Named moves, each a turn or a mirror, and the order they were made in; the first pair answered:
move T:
[ 70  -8 -11  17  32  -4  10 -17] -> [ 47  18   7  21  11   0  17 -56]
[-27  -7  11  17  25  38 -31 -22] -> [-13 -21   1  16  37  35 -35   1]
[-11  13  11 -23  15  12 -26  17] -> [-16  19  13 -21  11  13 -24   9]
[ 11 -19 -46  27   6 -26   8 -22] -> [  2  -7 -37  27  -5 -23  11 -39]
move F:
[-32  15  12  14 -17   6  33  15] -> [-31  20  17  10 -20   4  31   3]
[ 15 -16 -14 -13  18  14 -19  10] -> [ 14 -13  -6  -6  26  15 -15  16]
[25 18 19 23 43 16 -9  1] -> [ 25  27  22  13  33  13 -15 -19]
[  0  13  24  -6   7 -11  16   4] -> [  0  16  21 -11   0 -13  15  -7]
move B:
[ -8 -13 -23   3  -9   1  -3 -12] -> [  1  -6 -18  14 -11  -5  15 -12]
[-40 -20   6  24  21  46  -8  36] -> [-40 -37 -17  21   7  46 -18  11]
[-36  10  -6  17   1  21  -5   7] -> [-35   6 -14  18  -5  20  -3  -2]
[ -2  -2 -29  28   8  11  16 -24] -> [  3   8 -14  33  14   6  30  -6]
Pairs:
(two moves a pair)
[  0 -24  -7 -16   6   2 -11  17] -> [-23   7  16  -6  -7  11   0 -17]  F T
[ 20 -14 -36 -15 -15  -5   1 -12] -> [ 18 -20 -28   6   7   3  13  27]  F F
[ -6  32  27  31 -21   9  53  -8] -> [ -1  23   6   3 -48  -1  38 -41]  F F
[-13 -10  -5 -27 -27 -17  -5   1] -> [  0 -18 -12 -20 -25 -20   4   7]  B T
[ 23  -9 -12  53 -17 -12  42 -30] -> [ 32  -9   7  47  17 -15  41  34]  T B
[-26  -5  14  -1  -7  16  -7 -20] -> [-13   6  18  13 -11  10  12 -25]  B B
[ 27  -6   1 -14  18 -11  -7  30] -> [ -9  20  15 -16 -12   2 -10 -34]  B T
[-27 -24 -26  32   4  21   3  12] -> [-18 -18 -21  43   3  12  22   8]  B B
[-11 -34 -20 -11 -18 -26 -10  25] -> [-26   3   6   0 -40 -27  16 -16]  T B
[ -9  -3  17 -12  14  -9  -4  57] -> [-17 -36 -31 -19 -13   0 -31  -3]  B B
[-19  18   6 -63 -19 -13 -24  -4] -> [ 14 -15 -28 -57 -11 -24 -22  17]  B T
[-5 -6 -3 52 12 17 19  3] -> [ 8 -9 -3 50 23 16 18 10]  F T
[-16 -16  -4  -8  14  -9   1  41] -> [-21 -24  -8  -3  17  -3  -6  34]  B F
[ -3  -3 -18  -4 -25 -13 -13 -34] -> [ 24 -16 -27   6 -13 -25   2  -5]  T B
[ 20 -12 -17 -36  -8 -15 -14  -1] -> [ -7  15   1 -24 -26  -9  -2 -32]  F T
[-68  -7 -10   6  12  30 -14  12] -> [-43 -36 -42  11  10  23 -14  13]  B T
[-37   4  -2 -13 -18  17   1 -10] -> [-23 -19 -20 -16  -3  11  -3  22]  F T
[-10  15  22 -18  11   3 -19   9] -> [ -4   8  15 -24  13   1 -23  14]  F T
[ -9  13  22 -10  17   9 -21  -8] -> [ -6   2   3 -24   4   5 -29 -19]  F F
[ 12 -21 -29   0  10   3   0  21] -> [-16   1 -17  -1 -23   8   8 -28]  T F
[-20   3   6  -6  -6  15 -16   1] -> [ -8   4   0   7 -20   7   1 -19]  B B
[50  2 13  7 36 -9  4 -2] -> [ 49   6  10  -7  25 -14  -2 -25]  F F
[-35   3  10  15  -1   6  19 -23] -> [-36   7  13   8  -2   3  17 -28]  B F
[-33  -7  -7  -7  -9  22 -43 -46] -> [-24 -38 -31 -10   0  18 -48 -11]  F T
[ 10 -16 -25 -20  -4 -27   5  -1] -> [ 16 -13 -18  -8   2 -30  19  10]  B F
[12 14 11  4  8 -3 18  4] -> [ -6   5   3 -16  14   9 -12  11]  B B
[-18   4  -1   1 -19   7   3 -19] -> [-13  16  13   7 -13   5  19   0]  B B
[ 25  10   5 -15   5 -22   8  32] -> [ 24  23  16 -15   6 -20   7  20]  F F
[ 19   1   0  23  23   9   9 -10] -> [ 7  2  5 11 35 16 -6  8]  B B
[ 22  14   3  18 -11 -13  17 -42] -> [ 42 -11  -3  11  20 -16   8  21]  T B
[-10  19  37 -38  31  33 -46  18] -> [ -9  14  25 -55  17  28 -55  -1]  F F
[ 13 -17 -24   3  -5 -19  29  -1] -> [ -1  14   2   5 -12 -16  42 -13]  B T
[ 61  -4 -23  -4   7 -29   5 -46] -> [ 68  -3 -12   5  17 -37  25  -6]  F B
[-1 -3 -4  6 28 20 -8 30] -> [-24  23   8  -1  -6  21 -10 -22]  T F
[ -1  -8   1 -10  13 -25  -1  38] -> [ -2  14  27  -4  20 -24   4  25]  F F
[  8   0   7 -22 -36  -1  -5  -8] -> [  7 -21  -7 -16 -30  -2  -2  19]  F F
[ -3  16  16  13  36  16 -11  43] -> [-14 -16 -29   0  10  26 -45 -12]  B B
[-15   2  20   3  13  26  11  13] -> [-21   2  19  -8   9  29  -3  -6]  F B
[ 62   2   0  17  21 -13  12 -12] -> [ 38   3  15  -9  44  -1 -21  28]  B B
[  5  -3 -14 -35 -16 -20 -15  29] -> [ -6   6 -13 -30 -38 -18 -10 -13]  B T
[  5 -13 -20   2 -25 -16  15   9] -> [ -2   6  -2   7 -30 -15  25   3]  B T
[  7 -14 -10   2  -2  10 -39 -14] -> [ 17  -4  -5  16 -14   2 -18 -32]  T B
[ 19  -4 -13 -22 -14  10 -42 -56] -> [ 37 -41 -33 -14  13   8 -39   5]  T F
[  9 -17 -22 -29  16  10 -19  26] -> [  8   0   2 -12  35  15  -8  37]  F F
[ -1   6  -7 -15 -51   4 -18   5] -> [  6  -9 -13  -7 -31   2 -16  39]  T F
[-29   3   0  10  13  19 -12 -45] -> [  6 -35 -35  15  28   8 -12 -15]  T B
[ -7  43  36   9  12  14  13 -15] -> [  8 -10  -5 -13  41  18 -25  30]  T B
[ 39 -23 -41 -54 -16 -30  -8  -3] -> [ 46 -35 -47 -34  -6 -29  11  23]  F B
[ -1   5  37 -14  55  17  -6  24] -> [-25   9  33 -25  36  28 -23 -18]  T B
[ 19  18  13   9  14   6  -3 -16] -> [21 12 13  3 23  8 -9  4]  B T
[ 31 -10 -15   9   1 -27  28  32] -> [-17  38  22   1 -23 -12  26 -18]  B T
[ 24   9  -5 -21  -9 -20   4 -15] -> [ 26  -3 -14 -17  -5 -23   1   1]  T F
[10 -9 -6 16  6 -5 27 34] -> [ 2 19 21 21  1  0 35  5]  F T
[-14  11  17  -1   6  11   5 -10] -> [  2 -13  -4  -9  18   5  -5  17]  F T
[-22 -12 -19 -21 -35  11 -20  20] -> [-16 -21 -26  -4 -37  14 -11  15]  F B
[ -8 -48 -14  -5  36  43 -32 -14] -> [-26 -35 -13  -6  14  46 -26 -43]  T F
[ 2 -9  1 20  6 -4  9 12] -> [-9  3 14 18  5 -1  9  7]  T B
[-13 -22 -39   0  -7 -10   1  -2] -> [-13 -14 -21  22  15  -1  17  26]  F F
[  4 -15 -11 -43   2  -2 -47  -7] -> [ 10   1  -8 -23 -22 -10 -18 -51]  T B
[-29 -16  -9  -8   6  20  -8 -26] -> [-20 -27 -14  -2  25  20  -8   5]  T F
[ 22 -28 -27  40   7  -4  15   9] -> [  3   7   5  52  -2   4  26 -24]  F T
[-48   0  -2  20  -6  16   9  24] -> [-46  -9 -19  21 -18  14   6   0]  B B
[-46 -13  -8  13 -13  10  21  47] -> [-48 -29 -29  11 -29  15  12  16]  B B
[-48  33   7  -1 -56  -1  28 -59] -> [ 19 -28 -15  15  35  -8  23  86]  T F
[ 22 -11   9  -5  35  11   4  12] -> [  2   9  14 -15   6  12   5 -38]  T F
[  5  -4   5  27  20  15  -6 -11] -> [ 12  -8  -2  22  22  15 -10  -8]  F T
[ 28 -15 -24 -34 -20 -14 -19 -26] -> [ 27 -37 -33 -13  -2  -9  -8  30]  F F
[-44   6   8 -33  31  28 -45  20] -> [-26 -29 -38 -30  15  26 -51 -11]  B T
[-14   1  10  35 -17   8   8 -37] -> [ 16 -42 -26  25   3   0  -3  14]  F T
[  1  28  16 -19   2   2 -18 -37] -> [ 36  -8  -5 -18  26  -8 -21  15]  B T
[ 30 -11  -4   8  23 -16   5  25] -> [-10  28  22   5  -7  -3   0 -34]  B T
[-44  -3  -5 -12 -10  12   2  -7] -> [-27   4  -3   7 -20   0  26 -21]  B B
[ 14  16  16 -42   7  -6 -10   1] -> [ 13  -3  -7 -44   1  -7 -19   0]  B F
[  1  -8   9  41  44  19  -1 -29] -> [  6   5  18  36  37  14   2 -36]  F B
[ -9  15   3  11 -18   3  -3 -54] -> [ -6  40  37  16   3  -2  17 -10]  B B
[ -3  -3   1  -2  21  19 -23  19] -> [-12  17  16   0  16  22 -18  -1]  F T
[-33   9  -1 -25 -28  -2  -7 -24] -> [-21 -25 -27 -26 -15  -8 -11  14]  F T
[-21   7  14  31 -13   3  19 -23] -> [  1 -31 -11  22  17  -2   1  32]  T B
[-20  18 -15   5 -55  -7  16 -27] -> [-21  42  21   5 -30  -9  29  25]  B B
[19 -1 17 24 13 -7 22 25] -> [-10  16  37  13  14   3   8  20]  T B
[ 65  -3 -19  26   0 -28  44  -6] -> [ 54  29  26  13  24 -22  36  24]  B F
[-35  40  25  -2 -25 -11  26  10] -> [ -6  21  23   0  11 -15  21  55]  T F
[-16  28  18  -8  -5  -8  10  21] -> [-14  31  12 -19 -16 -12   4   2]  F F
[ 17  15   0  -8 -20  -4   9 -12] -> [ 10  21  14 -15  -6  -2   3  14]  B B
[  3   3  -4   9 -10  19  -1 -28] -> [ 10   9  -1  10 -16  13  10 -27]  B F
[ 17  28  13   7  -2 -25  -1  -9] -> [ 16  29  15  -4  -3 -29  -4  -4]  F B
[  6 -18 -30  33  -9  15   9 -19] -> [ 12  -9 -14  44   2  12  26   7]  F B
[-58  -4  -8  -2  27  42 -42  -7] -> [-51  -8  -5   0  38  41 -42   9]  T F
[ 36 -27 -26  -9   6 -18  -1   9] -> [ 15  26  21   2 -16 -19  26 -26]  T B
[ 20   2 -12   5 -16  -8  12 -45] -> [ 29  14   1   4 -14 -18  28 -29]  B F
[-28   9   0 -16   1  11  -8 -17] -> [  0 -18 -24 -12  16   1  -7  15]  B T
[-11  -6  -6 -29   1   2 -24   3] -> [-14 -11  -5 -18  13   4 -21  22]  F F
[  3 -12   4  -3   1 -10  15  53] -> [-10 -35 -27 -17 -11   0 -17  25]  B B
[-36   2  16   6   4  31  -9  -8] -> [-33  -2   9  -6  -7  24 -13 -19]  F F
[ 25  -5 -17  -7 -17  -5   8 -40] -> [ 45   2  -3   4   1 -16  28  -2]  B T
[-39  -3 -21   2   3  30 -20 -32] -> [-21 -22 -28  10  31  28 -20  17]  T F
[ -2 -23 -32  -5   2   6   4   3] -> [-18 -11 -25  -1 -11  10  10 -16]  T F
[  1  -1  -7 -35  -3  -4 -22  -3] -> [ 19   6 -11 -16 -17 -15   8 -21]  B B
[-23   9  18 -26 -19   9   4  -2] -> [ -6  -7  11 -23   6   6   5  38]  T F
[-30   9  21  11  30  27   6  26] -> [-12   3  18   4  40  21  -1  32]  F T
[ 20 -16 -13  38   1   3  12  -3] -> [ 9  6 13 40  5  4 23  4]  T B
[-28  -8  -4   3  20  13 -26  40] -> [-49  11   1   7 -10  17 -21 -19]  T B
[-1 17 20  2  6  2  7  8] -> [  0  17  11 -13  -5  -2  -1 -12]  F F
[ -4   9  -1  13 -17  -4  14 -25] -> [13 -2  0 12  9 -8 16 23]  B T
[ 11   4   8 -13 -13 -25  26  39] -> [ 10  21  24 -12 -11 -22  29  26]  F F
[ 45 -11 -14   6 -14 -11   8 -42] -> [ 54  -6  -2  14  -3 -20  32  -5]  F B
[ -2  35  61  -4  49   3 -18  14] -> [-21  -3   8 -24  22  20 -63 -43]  B B
[ -3 -48 -53  -7 -33  -1   1 -11] -> [  6 -12 -20  19 -46 -12  46 -29]  T B
[ 20 -11 -12 -44  12  15 -47   6] -> [ 25  -8 -23 -30 -16  12 -29 -42]  B T
[ -7   6   2 -46 -24 -13 -17  11] -> [ -8  -5  -5 -33 -13  -9 -11  39]  F F
[ 12 -31 -13 -19  16  -3 -30  41] -> [  9  -3  24   2  37   4 -16  45]  F F
[-2 12  8 43 24 18  7 -3] -> [  2  19  12  38  25  16   5 -14]  T F
[ 16 -20 -23  23  -3   1   4   1] -> [ 13 -11  -8  28  10   4   8  17]  F B
[  8  14  24  20  15   7  12 -27] -> [ 32 -19  -6   5  27  -5  -3   3]  F T
[  3   9  16   5  53   9 -10  35] -> [-29  27  27  -3  29  24 -20 -16]  T B
[  4 -14 -20 -26 -16 -13  -2   6] -> [ 16  -3 -14 -14 -18 -22  20   7]  B B
[ 63  -6 -11  31  30 -16  10   3] -> [ 38 -11  -3   4  51  -2 -25  38]  B B
[ -9   8 -17 -22   0  -1 -21  18] -> [-12  18 -17 -15 -19   0 -11 -16]  T B
[ 16   2 -17 -27 -21   7 -14  -7] -> [  4   9 -12 -19 -28  12  -8 -15]  F T
[ 17  23  22   8   3  -8  -2 -11] -> [ 21   4   8  -3  19  -5 -17  17]  T B
[  5  31  15 -11 -29  -9  21 -20] -> [ 25 -14 -14 -25  -1 -12  -2  38]  T B
[-14  -9   4  29  25  24  -5 -22] -> [ -6 -10   4  27  35  24  -8 -16]  T F
[ 20  21  31   5   1 -13  13  -7] -> [ 32  13  24   0   8 -18   7   4]  T F
[  2  -8  -5  -6  17   2 -16  36] -> [ -7 -11  -8  -9  16  11 -32  18]  F B
[-17  10  19 -15 -12  -2 -21 -33] -> [  9 -22   2 -10  23  -6 -25  27]  T F
[-17 -40 -49  27 -31  -1   5 -13] -> [-20 -32 -26  57   0   8  21  21]  F F
[-27   9  10  19  14   4   0  -4] -> [ -8 -12  -5  10  25  -2  -9  21]  F T
[ 16  -6   0  -6  37   6 -26  14] -> [ -1  22  23  -4  21  10 -20 -22]  F T
[ 13  12   3  22 -12 -13  45 -16] -> [ 17  -2   4   8  19 -12  27  41]  T B
[-34 -22 -33  -6 -19  13 -21 -17] -> [-35 -28 -28  18   2  19  -9  23]  F F
[ 15 -25 -18   4  16  16 -26  -7] -> [ 11   5   4  19  -4  12   1 -40]  T B
[ 7 13 12 20 -5 -4 29  8] -> [ 0  5 14  5  9  2  9 36]  T B
[-5 -6 -8 15 -7 -7 19 37] -> [-28  17  10   9 -14   0  16  20]  T B
[-23  15  23  -6  -1  -8  12  37] -> [-23  29  30 -16  -9 -10   8   8]  F F
[-39 -11 -16  14  -2  25 -19  -5] -> [-22 -22 -29  25 -10  19  -9 -16]  T B
[15  7  1 -8  6 -4  3 12] -> [ -1  17   8 -10  -2   1  -4  -6]  B T
[-24  22  17  36  44  53 -18  -7] -> [-19  27   8  10  17  42 -34 -56]  F F
[ 22   8   5  -2  15 -14 -17  27] -> [ 24  21  16  -4  15 -15 -17  11]  F F
[-10  30   7 -26 -21 -18   5 -18] -> [ 15   2  -5 -20  11 -22   3  40]  T F
[-29  -9   0  28 -18 -21  21  37] -> [-37  11  17  28 -23 -16  26  17]  T F
[ -5  18  24   0 -11   0  18  19] -> [ -5  20  20 -12 -23  -4  14  -3]  F F
[-16  26  25  21  -7  15  16 -33] -> [12 -8  9 10 33  8  3 47]  B T
[-26  16  33  29   2  14  11   4] -> [-16 -22   4  10  21  18 -19  35]  T B
[-15  26 -15  -5 -21 -15  -7 -57] -> [  7 -26 -57 -13 -11 -23 -19  -5]  F T
